Named turns come first, each shown by rows before and after it. Which turns, in which order, take the first row of each pair that follows to the second? Write the first one first, as in the answered first pair.
turn T:
-0.646, -0.594, 0.093, 3.822, -0.020, 2.514, 2.457, -2.669, 4.959, -2.250, 2.651 => -2.108, 6.697, 1.307, 0.649, -0.146, -2.740, -2.024, 0.420, -1.007, -3.215, -1.265
0.516, 2.353, -1.815, 1.496, -0.711, -0.646, -2.911, 0.652, 0.814, -2.055, -4.240 => -2.315, -1.960, -2.642, 1.413, 2.983, -1.983, -1.560, -1.076, -0.033, 1.959, 0.378
-0.273, -0.133, 0.946, 1.781, -1.361, 0.971, 0.559, -0.728, 3.047, -2.855, -0.960 => -2.955, 2.002, 0.838, 0.019, 0.512, -2.631, -1.059, 0.070, -0.514, -0.961, 0.028
turn W:
0.394, 3.695, 2.919, 0.521, -5.007, 0.075, -1.679, -1.061, 1.260, -4.413, 0.865 => -1.164, 2.113, 3.205, 2.217, -2.605, -1.713, -1.160, -2.023, 4.712, -3.649, -1.400
1.011, -3.416, -0.165, -0.662, 0.961, 3.066, -0.198, 3.163, -1.938, 0.834, -3.112 => 1.630, -2.686, 0.417, -0.292, 0.456, 3.244, 0.223, 3.700, -2.056, 0.169, -3.006
-2.141, 1.533, -3.323, 3.271, 2.548, -4.138, 2.852, -1.489, -1.453, 4.233, 0.904 => -1.043, 2.142, -3.649, 2.285, 1.476, -3.422, 2.354, -0.357, -3.488, 3.820, 2.321
turn M:
-4.206, 2.020, 5.632, 1.343, -1.043, -3.401, -1.848, -1.503, 2.542, -1.474, -0.468 => -2.353, -0.966, 5.403, -0.268, -4.234, 1.311, -1.632, 0.641, -1.494, -0.762, 5.770
-1.018, -1.794, 1.800, 1.105, -0.086, 1.138, -1.000, 1.909, -0.835, 0.623, 3.915 => -2.076, -2.228, 0.977, 1.045, 2.891, -1.519, -1.160, 1.019, 1.249, 2.306, 1.487
-0.454, 2.784, -1.341, 0.072, 0.297, -1.313, -0.328, -0.149, -0.578, -0.464, -1.602 => 0.555, 1.726, -0.911, -0.617, -1.692, 0.283, -0.227, 0.014, -2.063, -0.566, 0.730
Then:
Each pair is 2 to 3 turns apart.
1.084, -1.112, -4.161, -0.692, 3.482, 1.979, 0.901, -0.867, -3.212, 4.368, 5.876 => 3.436, 5.314, -1.045, 3.367, -2.812, 5.155, 1.210, -2.407, 2.954, -3.329, 1.004	M T M
0.095, 2.911, 0.704, 0.181, 0.227, -2.147, -1.011, -0.279, -0.945, -0.598, -1.930 => 0.007, 0.123, 1.232, 1.692, -1.051, 0.775, 0.863, -1.290, 0.140, -0.389, 2.622	T M M
1.385, -2.441, -3.741, -2.024, 2.093, 1.068, 2.897, -1.134, -3.319, 4.709, 4.138 => 0.551, 1.031, -3.389, -4.031, 1.827, -1.447, 0.711, 0.061, -6.021, 3.837, 2.006	T T
2.229, -2.058, -2.222, 3.800, -4.621, 2.648, 0.838, -2.922, -0.202, -1.372, 2.258 => -1.189, -3.065, -4.286, 2.017, 1.867, -2.725, -0.301, -3.595, -1.835, 3.067, 1.546	M T T
-2.184, -7.134, 0.089, -0.561, 3.520, 1.882, 1.701, -1.924, -0.024, 3.720, 5.834 => -2.378, -0.755, 0.257, -4.191, 1.584, -0.551, -1.263, 1.429, -6.868, 2.468, 5.495	W T T
1.968, 1.878, -3.775, 1.383, 0.447, 2.201, 3.232, -2.195, 2.813, 1.103, 2.569 => 0.364, 2.532, -3.395, 0.325, 1.002, 0.095, 2.378, -1.732, -0.323, 2.316, 4.312	T T W
-3.073, 1.119, -0.477, 1.575, 1.333, -3.316, -1.501, -0.566, 1.220, 1.204, -2.481 => -1.572, 2.311, -0.011, 1.859, -0.366, -2.193, -1.571, -0.227, 2.066, -0.237, -4.313	T T
-1.461, 1.590, -2.419, 2.051, 3.669, -3.083, 0.986, -2.398, 1.814, 2.050, -2.640 => 2.178, 3.368, -0.293, 2.250, -3.710, 2.587, 1.456, -0.886, 2.284, -2.992, -0.220	T M
